One turn moves each row of this set onto another row. After a few examples, where does it send each row asked below?
Q892: [-17 -18  39 -32  24   6  32  73  -4   0  -7 -14  26  48  60   9  -2]
Q903: [-44  49  60 -14 -26 -13 -27  77 -13 -12   3  17   4  31  24  27  26]
Q453: [ -2   4  67 -14 -26   0 -23  61  -2 -23  39  10  38  21  46  45  -1]
Q612: [ 48   3 -27  22 -41 -28 -19  46  -3  -1  45  13 -30 -17   4 -35  41]
Q260: [  0   6  -1 -15  24 -23  11  14   1  -3 -37  17 -34  42  -7 -41 -57]
Q507: [-23  -8  18 -45  -5   8  24  51   5 -23  25  12  43  30  48  25 -34]
Q722: [-47  12  -5 -62   1  17   6  28 -19 -28 -12  25 -23 -13   8  16  12]
Q980: [-34  15  18 -57  20   8   2  50 -29   4 -49  20 -25   2  24  15  37]
Q767: [ 45  14  16  24   7 -20 -63  26 -12  34  34  44  -8  57  78  -9  22]
Q302: [ 19  26 -59 -13 -45 -27  -4  40   0  11   9  35 -24 -14   8 -43  12]
Q175: [ 58 -35  30   5  19 -13  -4   9   9  -9   6  10   4  32   7  -8 -63]
Q245: [  2  -4  39 -56 -15  29 -29  31  -6  -5 -17  12  14 -20  45  43  14]
Q515: [ 38   5  68  16 -12  -4 -59  14  17  -2 -22 -19 -25  21  11 -21 -19]
Q743: [-55  13   6 -25   7 -16  36  63 -20 -40  32  25  -3  37  10   8  -6]
Q620: [ 69   5 -18 -11 -53 -17 -30  46  11  37  -3  26  15 -16  48 -18  11]
Q240: [ 64 -23 -38   5   4 -34  24  61 -11  32   3  16 -11   9  30 -42  29]
Q134: [ 34  10  58  11 -28  -2 -63   5  19 -14  -5  -6 -19  11   5 -14 -35]
Q686: [ 13 -25   8 -44  27   2  19  45 -20 -17  22  43  24   0  -1  56   2]
Q280: [  5  18   9 -18  20 -29   2  22  -4  10 -52  35 -22  45  -3 -26 -59]
Q419: [ -8  -8  29 -12  16   6  -9  45 -21 -38  41  10 -20 -10 -26  37  51]
Q544: [-42  22  33 -22  21 -28  29  86 -33  -2 -10  32   3  54  26  16  13]
Q860: [ 10  37  40  23  -2 -42 -37  27 -15 -14  -7  40 -44  31 -38 -10 -23]
Q86: [ 30  -2 -10  26   1  -4 -49   4   0  -3  73  22 -22  45  62 -27  11]
Q926: [-58  25  42  -7 -15   2  -8  62  -4 -40  32 -20 -20  24  13  -1  32]
Q251: [ 19   0 -38  -3  29   8 -25  15  30  31  36  -5  -1  67  48 -46   6]
Q932: [  8  24  40  32  12 -37 -27  29 -14 -16  -7  17 -57  37 -37 -26  -8]
Q763: [ 16 -39  21 -32  56   3  30  60 -26  -4   4  13   7  12   9  36  33]
Q839: [ 63  21  -1  20 -38 -43 -34  67 -13  33   8  37 -13  -7  18 -16  48]
Q439: [ -6 -26  35 -45   6  39 -12  29  -2 -18  -8 -26  -9 -17  42  15  34]
Q456: [ 31  25 -33  -4 -22 -36  -4  65 -11  41 -31  25 -29   5  24 -49  42]
Q533: [ 60 -20 -26   2 -31  -5  -9  41  15  20  12 -18 -12 -14  42 -50  29]
Q755: [ 65 -30  46   7  27 -20  -8  22   3   8 -13  13   6  41  16  -4 -53]
Q651: [  9  45  -8  13  16 -11 -61  37  13  46  11  12 -19  68  34 -34  41]
Q401: [ -5  49 -34   3 -10  -2 -62  13  25  15  49  28 -12  51  17 -28   9]
Q990: [ 12  29 -35   5   7 -29 -31  16 -19  14  43  78 -16  59  52 -16 -11]
Q726: [ -8 -20  69   2   3   8  -4  65  -4 -26  38 -32  11  30  47  16  27]
Q950: [  4  10  49 -15  13  -6 -24  62 -30  -8   9  33  -6   0 -13  57  55]
Q648: [ 30  26 -25 -13  10  -6 -47  24  25  51  16  40  26  65  55 -12 -11]
Q58: [ 11   8 -23  21  41 -25 -15  26 -23  23  29  37 -38  72  58 -42  21]
Q386: [ 61  -4 -50 -10 -27 -37  12  50  -5  21  21  55  11  -4  22 -17  -7]

Q507 -> Q453
Q134 -> Q860
Q767 -> Q651
Where do these go?
Q439 -> Q419
Q533 -> Q612

